One turn moves each row of this set onto another row. After a few examples, where does it send each row asked below?
pagik: [ 1.76  0.47  0.49 -0.74  1.04  0.01 -0.61 -0.06  0.71  0.25 -3.59 -0.62
 -0.83 -0.41  1.72 -1.97 -2.72 -1.96]
rofiv: [ 3.08 -1.80 -0.41  0.22  0.91  0.14  1.33  0.61 -1.27  1.73  0.07 -0.14
 -0.02  1.77 -0.13 -0.31 -1.31 -1.28]
Gepot: [-0.04  0.76  0.64 -2.75 -0.76 -2.09 -1.82 -0.75  0.04 -1.64 -2.53 -1.81
 -1.22 -1.48 -0.08 -1.33 -0.75  0.96]
ronu: [ 0.21 -0.61 -0.67 -0.94 -1.53  0.06 -1.28 -0.08  1.71  0.63  1.76 -0.75
 -1.89 -2.03 -0.74 -1.00  2.14 -0.34]
nug: [ 1.22 -1.09  0.73 -1.46 -0.36 -1.79  2.56 -0.85 -0.88  1.07  2.07 -1.92
 -0.53 -0.62 -1.58  1.41  0.01  0.69]
zug: [ 1.61  0.70 -0.61 -0.74 -0.53 -0.97  2.30 -0.86 -1.13  1.56  1.57 -1.02
 -0.02 -0.66 -2.15  1.50 -0.37  1.45]
riz: [ 2.26 -2.28 -0.95 -0.26  0.62 -0.39  1.44  0.55 -1.17  2.04 -0.52 -0.33
 -0.72  1.64  0.02 -0.47 -1.75 -1.93]
Fug: [ 0.32 -1.25 -1.53  2.02 -2.07 -1.01  0.85 -0.37  2.24  1.81 -0.94 -1.80
  1.06  0.57  0.21 -1.09  1.40 -1.90]
lib: [ 0.87 -0.92 -0.56  1.99 -1.62 -0.02  1.65 -0.33  3.79  0.28 -0.37 -1.73
  1.02  0.40 -0.20 -1.40  1.65 -1.50]
bezi: [ 2.41 -2.89  0.38  0.34  1.43  0.70  1.92  0.99  0.39  1.27 -0.10 -1.35
 -0.57  1.26 -0.12 -0.45 -1.39 -1.80]
likug: [-1.56  0.27  0.76 -2.15 -0.18 -1.56 -1.57  0.02 -0.39 -1.47 -2.07 -0.02
 -1.75 -2.18 -0.12 -0.64 -0.49  0.86]
bivi: [ 2.24  0.07  0.45 -0.21  1.71  0.19 -1.10  0.24  0.62 -0.24 -3.51 -1.57
 -0.16  0.43  1.53 -1.48 -2.56 -0.55]
vone: [ 0.72  1.08  1.85  0.23  0.24 -0.52  1.78 -0.91  0.24 -0.55 -1.05  0.79
  0.54 -3.96  0.43  1.68 -0.25  1.74]
kave: [ 2.15  0.71  0.96  0.20  0.80 -1.10  1.49 -0.75  0.26 -1.46 -1.12  0.57
  0.40 -3.48 -0.51  1.99 -0.36  2.20]
segat: [ 2.52  0.60  0.44 -0.47  0.92 -0.12 -0.54 -0.39  0.50  0.11 -3.19 -1.22
 -0.22  0.25  1.03 -2.00 -3.40 -1.35]
lan: [ 0.01 -0.63  0.16  2.01 -0.75 -1.00  2.53 -0.04  1.58 -1.21 -3.90  0.53
  1.95 -0.73  1.01  0.14  0.71 -0.08]
topin: [ 1.09  1.24  0.65  0.18  0.27 -0.56 -0.86  0.27  0.13 -0.03 -4.34 -0.50
 -0.26  0.16  1.04 -1.71 -2.82 -0.89]
mev: [ 1.06 -2.37 -0.72  1.57 -1.68 -0.52  2.08 -1.11  2.79  0.52 -1.17 -1.28
  1.46  1.13  0.41 -1.55  1.18 -1.64]
Vev: [-0.03  1.33  1.68 -2.26 -1.25 -1.73 -2.01 -1.06 -0.19 -1.16 -1.45  0.20
 -1.49 -1.80  0.11 -1.22  0.07  0.99]
vum: [ 1.24 -0.54  1.02  2.23 -0.02 -1.70  1.05 -0.28  0.98 -0.54 -3.82  0.07
  2.28 -1.36  2.20  0.20  0.65 -0.59]
piti: [ 0.96  0.60  0.04 -0.65 -0.16 -0.25  2.11 -1.14 -0.44  1.96  2.30 -1.43
 -0.41 -1.00 -1.26  1.49 -0.58  1.34]
nen: [ 1.44 -0.53 -0.91 -1.37 -0.53 -0.15  2.51  0.44 -1.00  1.16  2.21 -0.92
 -0.96 -0.66 -1.86  1.15 -0.15  0.65]
rasir: [ 2.15  0.01 -1.01 -1.04 -0.25 -1.02  2.01 -1.05 -0.57  1.56  1.64 -1.32
 -0.96 -1.14 -2.22  1.37 -1.15  0.96]
Mas: [ 0.66 -1.93  0.20 -1.96 -2.23 -1.01 -0.75  0.12  1.02 -0.62  0.94 -0.83
 -1.67 -1.61 -0.88 -1.31  2.47 -0.39]
dip: [ 0.44 -0.38  0.29  2.42 -0.29 -1.84  2.29 -0.39  1.54 -1.40 -3.72 -0.19
  2.44 -0.50  0.40  0.53 -0.02  0.28]
Viv: [ 1.16 -1.98 -0.76  1.53 -2.46 -0.04  1.61 -0.07  3.22  0.89 -0.84 -1.73
  0.45 -0.75 -0.44 -1.73  1.16 -2.20]
dok: [-0.24 -0.91  0.79 -1.61 -1.88 -0.60 -0.22 -0.13  1.61 -0.59  1.54 -0.27
 -1.29 -0.84 -0.11 -1.36  3.02 -0.65]
Nek: [-1.14  1.62  1.13 -2.85 -1.11 -1.89 -1.12 -1.05  0.29 -1.07 -2.04 -0.95
 -1.39 -1.52  0.49 -1.63 -0.41 -0.08]
duf: [-0.23 -0.72  0.63  2.13 -1.18 -1.50  2.52 -0.36  1.36 -0.35 -4.08  0.00
  2.04 -1.57  0.82 -0.07 -0.27 -0.71]
Tedef: [ 1.13 -0.68  0.55  1.25  0.17 -0.95  2.42 -0.78  1.76 -1.76 -4.13 -0.03
  2.21 -1.59  1.45  0.05 -0.48  0.16]
Vilu: [ 1.73 -1.88 -0.37  0.35  1.14  0.19  1.23  0.51 -0.97  1.94  0.11 -1.14
  0.11  2.50  0.35 -0.03 -1.19 -0.78]
magu: [-0.35  0.63  1.19 -3.02 -1.13 -2.22 -1.25 -1.08 -0.29 -1.60 -2.15 -0.57
 -1.34 -1.02  0.38 -1.64 -1.20  0.25]
kovut: [ 0.23 -1.22 -1.14  1.12 -2.50 -0.07  2.01 -0.54  3.65  0.38 -0.80 -1.62
  0.35  0.33 -0.19 -1.71  1.25 -1.59]
Lev: [ 1.05  1.26  0.62 -1.37  0.03 -0.88  2.24 -0.98  0.13 -1.51 -0.96 -0.43
  0.31 -3.73 -0.50  1.59 -0.62  2.22]
sagup: [ 2.40 -1.23 -0.93  0.81  0.37  0.91  1.35  1.52 -0.21  1.89 -0.81 -0.76
 -0.43  1.73 -0.11 -0.85 -1.78 -1.92]
Mapi: [ 0.33  0.14  0.28 -0.06  1.37 -0.18  0.08  0.14  1.12 -0.29 -4.01 -1.79
 -0.47 -0.31  0.35 -1.46 -3.55 -0.97]
roz: [ 0.88 -1.03  0.35 -1.33 -2.41 -0.63 -0.39 -1.48  1.87  0.50  1.95 -0.83
 -1.16 -0.58 -0.75 -1.49  2.33 -0.17]
mov: [ 0.47 -1.32  0.55 -2.17 -2.13 -0.26 -0.45 -0.38  1.84 -0.86  1.35 -0.20
 -1.97 -1.33 -0.10 -1.71  2.02 -0.49]
Nisel: [ 1.71  1.85  0.84  0.34  0.33 -0.33  1.78 -0.78  0.81 -1.02 -1.38  0.50
  0.64 -3.59 -0.26  1.63  0.18  2.12]
Gamad: [ 1.95  1.62  1.93 -0.51  0.15 -1.73  1.31 -1.62  0.78 -0.67 -1.04 -1.15
  0.58 -3.90  0.22  1.48 -0.23  1.63]

mov goes to magu
dip goes to lib
Where do these go?
Vev goes to topin
bezi goes to nug
Gepot goes to bivi

